Each path below is one point turned by a fixed rotation once a step. After each direction that follows a path, write how fast that rotation turns it, in degrees a step (0 if it stays still).
Each turn is a multiple of 5 degrees from 10 to 175, or 0.
Each row of a path follows its step; steps can be skipped.
Path 1:
step 0: [  9.7 -19.5  -0.7 -19.9  17.7   7.3 -28.2  17.3   2.8 -11.2  31.0   6.0
 -15.5   0.5  19.0   9.5   2.0  -7.5  -7.8 -18.9   9.5  28.9   3.6  31.6
   9.4 -27.3  14.3  -8.8  16.1  24.4   4.7   1.7  24.5  15.7   3.9 -11.6
  14.8   7.9  23.7   3.2   0.3 -13.9  -1.4  15.6  30.4 -16.8  14.5  17.1
   4.1  -5.0   4.1]
step 1: [ 12.5   7.8   1.0 -26.1   8.5 -14.6  -6.3   4.3   5.8 -17.7  20.4 -13.9
 -34.8   6.5  -5.9 -11.4   9.7  13.0  16.2  -1.9 -19.0  18.6 -32.2  -0.9
  16.2 -11.2   6.0   4.8   9.2   6.1  14.3  -7.9 -22.7  14.6  20.8 -14.9
  16.9  -4.4  17.4   8.5  29.0  -6.6  20.5  30.8  17.9  -5.8  11.9   0.5
  19.1 -13.1 -20.9]
step 2: [ -6.2  11.9 -23.7  -8.0  19.4   0.6 -17.0  -6.4   1.7 -16.0 -19.1  -7.9
 -27.2 -11.9  11.4   4.3  17.8 -28.0   2.0  15.2   3.2   8.7 -16.5  36.0
   6.8 -23.9  12.0 -10.1   5.4  39.8   4.0   2.8   4.5  14.6   9.8  -8.6
  32.7  -3.8   1.5  -7.1  31.8  -4.6   5.6   1.0  -7.1  -8.8  23.7  -3.8
  21.0  -3.0  13.5]
step 3: [ -3.9   4.8  -2.0 -14.7  30.2   7.0  -3.6   3.7  -7.4 -16.5  -7.6 -34.9
  -7.1   2.4  10.5 -19.7  25.4  -7.3  27.1 -26.3  -9.5  22.5 -17.8  15.5
  -7.6  -7.0  -8.3 -26.5  -8.4   6.8  11.2  14.5  -3.1  -3.0  24.3  -0.6
  -2.7 -16.9  16.0  -1.6  17.5  13.0  -6.0  24.7  12.8  13.1  19.7 -30.9
  10.3  18.7  -4.6]
step 4: [  0.6  -3.4  -9.3 -10.5 -13.1  -0.7  14.9  -1.5  -2.0  12.8 -20.8 -10.2
 -43.3  21.0  26.5  13.2  14.7   8.2  16.9  -1.9  -9.3  -1.3 -15.5  24.2
 -14.0 -13.7   3.2 -18.2   4.8  24.4   7.2   6.5  12.4 -19.6  22.9 -17.4
  -0.7   3.0 -10.1  -2.3  24.0 -13.3 -24.0   2.0   2.3   2.2  -5.3 -14.4
  42.8  14.5   9.4]
step 5: [ -3.9 -16.2   5.5 -11.1   5.0  29.4 -18.3  21.9 -22.5  -1.4   8.4   6.4
 -17.3  17.4  26.5 -20.3  -2.8   7.9   8.5  -6.4  15.1   8.4 -21.3  41.8
   0.7 -11.3  12.5 -31.1  15.4  15.5   9.5   3.2  14.4 -15.8  10.2 -20.3
  -1.9   5.6   6.1  -5.7 -14.7  -5.6  -6.6  17.1  26.5   0.9  10.4  -8.9
  -9.7  32.2  -0.1]
step 6: [ -4.6  -2.5  24.8 -19.6   0.5 -14.0   6.2  11.5  -2.7 -12.7  20.0  -2.0
 -59.7   3.7  -9.3   2.2   4.0  14.3   3.0 -17.7  15.6  -9.5 -19.6   1.6
   4.4   2.0  14.3  -2.4  14.8  21.1  28.6  -4.1  -3.7  -2.5  17.2 -24.2
   4.4  -7.3   1.2  13.4  -3.9 -16.4 -20.6  27.6  25.8 -10.9  -9.5   4.0
  22.0   8.5  -9.0]
step 7: [-16.9  12.4   3.2  -0.8  11.3  -0.1  -5.0   3.3 -12.4  -9.6 -13.9  19.6
 -32.0  -2.1  20.5  -2.3  -8.5  -2.4  -2.7  23.7  17.9  15.3  -7.6  22.0
  18.6  -6.5  22.4   0.1  29.7  27.6  19.7   8.4 -27.1  -0.5  16.2 -34.3
  24.9  -1.4   2.3   5.2   3.8 -13.2  20.5  17.9  10.1 -17.2  21.8 -13.5
 -10.1   2.1  12.4]
step 8: [ -5.7  31.9  11.5  -9.1  32.1  -3.8   8.8  -6.9   8.4 -35.1  14.1 -17.2
 -18.5 -34.7   4.1 -18.2  17.8  -3.7 -21.0  -7.7   9.0   8.9 -17.0  11.7
 -12.7  -0.9   5.6  -1.1  15.0  24.1  21.8  22.8 -18.5  -6.9  19.1  -4.1
  -6.3 -22.9  17.7   2.0   2.5   0.0 -10.4   8.8  10.5  -0.4  18.3 -12.1
   9.2  22.2  -1.0]
step 9: [ -9.3   9.0   0.9 -10.1   1.7 -21.0  18.3  -6.2  11.4   5.2 -26.8 -20.1
  -5.7   3.6  32.2  33.6  14.0  11.4   1.9   6.2   0.8  14.8   8.9   9.5
  -5.1 -18.0   9.2   2.2   7.2  23.9  15.1  30.5 -22.0 -17.4  25.6 -22.7
  -4.9   8.9  21.9  -6.3  11.8  -2.7  -0.9  11.6  20.0  -0.8  20.2 -19.6
  23.1   9.3  18.6]
step 10: [ 18.0  11.8   2.1  -3.5   2.4  15.9  14.7  23.9  15.5   6.7  14.5   3.0
   4.1 -15.4  39.0 -24.7   9.3  12.4  -5.6   5.4  -2.6  14.2 -18.4  35.0
 -20.8 -29.7  10.5 -17.7   8.0  13.8   4.2   0.8   1.2 -19.5  10.3  -2.0
 -13.0   3.5  27.0  -0.5   5.3  -7.4   4.7  -3.1  27.0  -2.3   9.2  -8.5
  19.6  30.9  11.8]
step 11: [ -0.1 -13.6  15.9  -8.9 -14.3 -13.2 -11.7  13.9  23.1  10.1  20.0 -38.0
 -13.3  -6.9   2.8  17.1  15.5  30.0  12.4  -0.1  14.9 -13.3 -17.7  19.6
   1.6 -15.4  16.9 -14.5  -2.2  23.9  17.0  -2.7   3.3  -5.5   7.2 -26.9
   2.2  21.2  27.9   8.8  -8.4   2.7 -11.7  14.1  30.6  -2.0  12.2  10.8
  23.6   6.9  -3.7]
[ 8.0 -3.1  3.8  2.1 -5.6  0.9 -0.2 -1.7 -3.6 -5.8 -2.2  3.6 -1.3  0.0
 -3.0  1.8  7.3  5.7 -1.5 -0.3  1.5 -5.1 -3.0 -0.5 -0.3 -4.5  3.5 -2.3
  1.7 -1.0  3.4 -9.7  0.3  7.6 -4.2 -0.1  8.3 -1.5 -4.0  4.4 -7.5 -4.4
  6.9  3.0 10.4 -0.4  1.6  5.8 -2.7 -2.9 -1.4] | 65
[  7.7  -7.4  -0.4  -0.8  -1.5   3.2   3.5  -1.2  -0.7   1.1  -4.3  -6.8
   4.3  -1.3   0.0  -2.2  -0.3  -2.9   6.6  -4.1   1.2   1.0   4.4   3.2
  -1.2  -7.0   3.8   2.2   0.7   1.4   5.0  -5.2  -1.3  -3.2   1.2  -6.8
  -9.9  -2.8  -7.2  -2.7  -2.4   4.5   1.9 -13.8   2.8   0.4  -0.8  -3.9
   4.5   1.8  -3.1] | 60
[ -3.6  -0.3 -11.5   0.2  -2.8  -3.4   4.4  -4.5   2.9   7.3  -6.1  -3.4
  -1.8   2.9   3.5   2.7   0.2  -3.2  -3.3   8.7  -3.9  -5.4   1.3  -5.6
   8.3  -3.8  -3.0   1.5   2.6   0.4   9.3  -4.3   1.7  -4.9   4.8  -3.1
   3.4  -0.6  -2.2  -6.1  -1.4   1.4  -3.2   4.9   2.9  -2.3  -3.9   6.6
   0.6  -2.5   0.5] | 145
[  1.7   0.1   0.1 -10.7   8.9   1.5   1.4   4.1   1.2  -2.5  -3.7  -2.8
   7.7   0.6  -1.0  10.2  -7.0  -1.3  -1.6  -8.0   6.7  -5.5   1.1   1.4
  -0.2   6.0   0.1  -0.4  -3.8  -2.3   6.5  -3.8   3.7   0.7  -0.5  -1.6
  -1.3  -6.3   4.1   1.4  -2.4   1.9  -3.2   7.3   0.8   6.2   3.3   3.2
   3.3  -3.7   1.4] | 130
[ -8.2  -4.5  -1.0  -1.7  -5.0   2.5  -0.1  -0.4  -0.8  -2.8  -4.1  -7.6
   7.4   8.6  -2.0   0.0  -4.3   7.2   1.4  -0.3  -5.1   2.0  -6.2  -2.5
   4.2  -1.3   4.7  -3.1  -0.2  -2.6  -4.3   1.8  -9.1  -0.6  -0.8  -9.8
   0.9  -0.2   4.8  -0.6  -2.0   2.3   2.3   2.1  -1.6   1.2   6.8  -2.2
 -10.3   0.3  -3.1] | 175
[-1.2 -1.8 -2.9  7.7  5.6  4.2  0.3 -0.1  1.8  2.8  9.8 -2.0  3.2 -9.1
 -3.2 -6.1  3.9  4.7 -0.3 -4.7 -3.0  6.6 -3.4 -3.9 -0.2 -1.5 -7.8 -4.3
  1.1  0.8  5.8 -4.5  3.2  0.9  2.2  0.0 -5.9 -8.7  2.1 -0.4 -2.8 -0.6
 -7.1  5.1  2.8  0.2  0.9 -1.3 -7.4 -1.7 -5.2] | 145
[-0.3  1.2 -1.0  0.1 -5.7  2.0 -2.0  4.0 -6.2 -5.6  7.5  0.5 -4.7  1.7
  1.1  0.2 -3.7 -0.6  1.6 -3.0 -5.8 -7.6  3.5  1.8  0.3  4.8 -0.3 -0.6
  2.2  5.1  2.0  4.7  0.5 -4.2  9.4 -2.6 -0.8 -5.0 -3.5  4.7 -8.7  1.0
  0.8 -3.3 -1.5  2.7 -6.3 -1.5 -7.4 -8.6  9.6] | 45
Path 2:
step 0: [ 28.9  -3.8  -5.8  -1.0  -0.2  -7.5 -16.7   2.8  29.6  22.6 -27.5  34.2
 -23.2  -9.5  27.6   3.2  11.6  -1.0 -15.2  15.4 -16.6   0.9  10.8  18.6
   3.3  -5.7   1.6   4.1  -5.5  -8.6  14.1  16.9  -1.5  13.3   6.8   6.6
  -6.7 -17.9 -25.6 -12.4 -11.7  -0.5  -8.1  -9.4   7.6  -0.6   0.8   7.1
  28.1 -23.6  -7.9]
step 1: [ 18.7  -3.9   2.0  -7.0  25.8   2.1 -28.7   4.1  10.0 -39.5   4.5  -1.5
  -2.5  -8.5  -5.8 -14.7 -27.4  17.2  11.1  13.5   2.3 -13.2 -24.0  17.6
  -2.5  -2.6  36.2   9.1   0.5  -3.0   6.2  20.8  -4.2 -10.7  -7.6 -15.2
 -21.5  24.6  -9.6  -8.7  -0.3   3.2  -0.9 -11.3   2.8 -10.3 -18.7  -6.4
 -21.9  -0.6  -6.6]
step 2: [ -3.9   6.3  -5.7  13.8  13.7   8.8   4.1  -8.8 -13.8  16.8  33.9  -6.8
  -8.8  13.9 -19.5   4.3   2.3   8.2 -17.9 -30.1   3.1   5.6  21.0   6.7
  10.1  14.6  32.3   6.0  13.0 -27.5  21.9 -17.9  19.7 -25.4   5.7   8.8
 -16.0 -23.3  -1.8  -2.3  -6.4   1.8  10.0  11.2  -3.9  -4.4  -0.6   8.8
 -18.7  -2.5 -21.2]
step 3: [ -5.7  23.5  22.6 -14.1  16.5  28.3  31.3  -3.0  15.9  22.8   7.4 -25.4
  37.4 -13.8  19.0 -15.6  -8.3  -3.2 -14.4  17.8   6.6   6.8  -3.6 -12.1
  -8.4  -8.9   3.4  -3.7  -0.9  -6.9   8.5 -21.5   8.3  17.7 -16.8  -2.1
  21.5  -4.8 -17.1  14.5   2.0  -4.4 -13.3   3.2 -18.2  -5.4  -8.4   7.8
   3.2   5.3  -8.1]
step 4: [  5.8  25.5 -14.1   9.7  -2.6  -7.2   3.7 -10.3  26.4  -0.7 -15.6 -14.5
 -37.9   8.4   0.5  -4.9 -12.6 -20.1   6.3   6.5  -6.7   3.7   9.0   9.1
 -21.8  -3.8  -9.8  -6.0  -7.1  -4.0 -13.0 -32.6   3.2  11.5 -18.0  22.7
  11.7  20.8  19.5 -10.0  -4.8  -1.3  16.4 -15.9   0.7 -31.6  25.0  -5.9
   5.3  -7.0  16.1]
step 5: [  3.0 -18.4   0.6  14.3  -6.3  -3.8 -22.7  18.0 -35.1 -12.5  -4.6  25.0
  11.8  -1.8 -17.8  15.1  -3.1 -12.9  -4.8 -11.2 -16.0  -1.1   1.6  -3.7
   0.4 -19.6  14.8 -10.2  -6.8 -21.4  -8.7  -8.8  -5.9  28.1 -19.8  -2.0
  14.1  35.8 -11.4 -12.3  -5.9   1.7 -18.5  10.7 -11.6   8.6  17.3   1.8
 -14.7  18.3  22.4]
step 6: [-12.9   2.5   5.3 -12.9   3.1   6.9  -6.7 -18.2 -18.7  -7.0   4.0  18.6
  10.4  17.0 -11.1 -17.5   4.3  -2.1 -22.1  -6.5 -15.0 -14.9   6.9   7.0
   9.1   3.2 -10.2   6.6  10.6  13.9  13.7   7.3  -3.4  22.2  10.4 -13.1
   4.2 -36.4  23.4 -34.4  22.8  -9.8  -4.6   0.0  32.7  -3.6  -1.8  29.9
  -5.4  -2.7  24.2]
step 7: [-23.7 -30.9  15.8 -22.6   4.1  -5.2 -20.9 -19.3   6.9 -14.7  10.3 -19.8
   9.0 -11.1  -2.0  11.4  16.5  -7.6  -5.9  12.5  20.9 -24.4   8.6 -21.8
 -16.6 -17.3   4.5   7.9  12.8  21.3 -29.2   2.1  -9.7  -6.8   4.8 -18.2
  14.1 -22.3   5.4   5.8 -17.9   3.2  15.0  -4.3 -15.6 -18.9  -2.7  -6.7
   3.1   0.6 -16.6]
step 8: [-11.3   8.9 -11.2  12.8 -20.9 -20.2   9.4  -5.1  -0.3  -6.4   0.9   3.3
  -7.8  -4.0 -24.6 -15.2   2.5 -16.3  -8.3   0.7  -6.2   8.5  27.1 -27.4
  -7.0  12.4   0.9 -13.7  -2.7   4.4  12.6 -11.5  -4.8 -23.8  11.2 -16.5
 -10.4  16.0  -4.4  22.7  20.2  17.0  23.6  -2.0 -13.0  15.4 -23.6 -17.6
  32.8 -19.2  13.2]
step 9: [-18.2  -4.1  17.0  16.0   0.5  13.9   2.2  16.3  -6.8   9.3  12.0   9.5
 -14.3 -10.1  31.1   4.8 -15.4   4.1  21.7   2.6  -7.1   2.9  -1.7 -10.0
  32.9   3.6 -38.5 -19.4  27.7  -3.5 -11.9  14.2  17.2   6.6  -0.8   3.1
  14.3  15.9  -4.5  11.7   9.8  -5.6   5.1   1.6   3.0  16.1 -21.6 -27.2
 -19.5   4.5  17.6]
step 10: [  7.3  10.8 -25.7 -13.6  -3.3 -26.2  27.9  20.2   5.2  15.0 -14.9  29.8
 -17.9  18.4  -5.8  13.4  28.7  -0.3   5.9   9.1  -2.7  -7.3  -9.2   3.4
   5.4  13.7 -22.9  19.7   0.6  10.5  -1.7  11.7  -4.0   3.1 -12.3  -9.1
  -6.8 -13.3   4.4  14.3 -23.6 -21.0 -16.6 -19.6  -1.5  -6.4  -5.5   9.3
 -30.4  -5.0   0.3]
step 11: [ 36.6 -19.7  -0.6  -2.7 -29.4  13.6  -7.4   8.5  -8.6   1.1   9.2  -3.8
   0.0 -24.3  10.0  25.0  -7.0 -11.9   7.7  10.0   7.5 -10.3  -3.2  21.2
 -21.6  -2.4   1.5   5.3   3.4  15.6   8.1   5.2 -10.0   0.7   4.5 -23.0
 -23.2   4.3 -32.2 -25.1   4.4 -13.7 -11.3 -15.2   2.9  10.3   9.2   0.7
   9.4 -15.3 -30.6]
[  5.0   1.5   6.7  -0.1  -2.0  -2.4   1.5  -2.8   0.9  -4.7   4.1  -7.2
  -3.9  -5.6  -4.5  -3.5  -6.4  -0.3   5.4  -1.0  -1.1   0.7 -10.2  -0.7
  -1.3   1.9  -2.3  -3.2  13.9   6.0   2.7   4.1   5.1   1.1  -1.3   6.0
  -0.3  -0.6   6.0  -7.3  -0.2  -6.0   2.3   2.1   4.5  -2.4   0.3  -2.5
   3.1   0.7   1.7] | 140
[ 2.6 -6.0  0.6  5.1  1.6  1.7 -4.6  1.5  9.2  1.1  0.7 -1.8 -6.0  0.5
 -5.0 -6.2 -3.5  2.0 -4.3 -2.3 -8.1  4.0  3.3 -2.7  0.0  4.9 -3.5  6.9
  2.3 -0.5 -5.5  5.1 -3.4 -5.6  5.0 -1.2  3.8 -1.4 -3.0  2.3  2.4 -7.7
 -7.9 -0.4 -7.6 -0.6 -9.6 -0.1 -0.4  1.9 -1.4] | 45
[ -0.1   7.2   2.7  -2.5   0.2   1.4   3.8  -3.8  -1.6  -3.8  -8.3   6.2
  -0.4  -3.8   0.1   1.8  -2.9   6.4  -1.1   9.1   2.4  -0.6  -1.9  -5.0
  -2.5   6.9  -1.4   3.3   0.8  -3.3  -8.7   5.6  -4.9  -2.8   1.7   1.5
   4.7  -2.2  -2.6  -0.5  -2.7   2.7   2.1  -3.0   2.4 -15.3   2.8   0.3
  -2.9  -2.7  -1.7] | 115
[-3.9 -6.6  6.6 -3.1  2.0  7.3 -7.8 -1.5 -2.7 -3.6  0.5 -5.4  7.0 -4.9
  4.3  2.3  3.0  0.0  5.4  4.5 -2.2  3.4 -7.0 -1.4 -0.2 -0.8 -2.6 -2.2
  5.4 -9.6 -6.8 -3.1 -1.1 -2.0 -3.0 -3.3 -2.8  4.0 -7.5  2.1 -0.8 -5.8
  0.3 -7.5 -1.8  5.7  4.1  2.7 -0.6  1.9 -0.8] | 175
[ 2.1 -1.4 -5.9 -3.0 -2.7 10.3 -0.7  1.1 -2.2  1.0 -4.9 -7.8 -0.6  7.5
  9.3 -3.9 -0.4 -4.4 -0.9  5.8  2.5 -5.9 -3.4 -1.2  0.4 -4.1 -2.0  4.7
  2.5  0.3  1.6  0.5  3.6 -5.5  7.0 -0.4  0.0  7.5 -1.3 -4.7  7.7  1.5
  0.3  5.0  3.3 -4.3 -5.9  2.1 -2.5 -1.8  6.9] | 135
[ 5.6 -1.9 -1.0 -2.6  4.8 -5.6 -4.5 -3.8  2.4 -6.9  2.3  4.6  6.1  4.4
  3.0  3.5 -4.3 -4.8 -2.2 -8.1 -2.1 -7.5 -0.3  0.8 -2.2  1.3  0.2 -2.8
 -4.7  1.4 -3.6  3.5 -0.1 -2.0  5.6 -3.4 -2.5 -1.8 -9.7 -4.6 -7.7 -6.4
 -1.9  3.6  9.3 -1.4  1.5  3.1  4.5  0.5  4.6] | 65
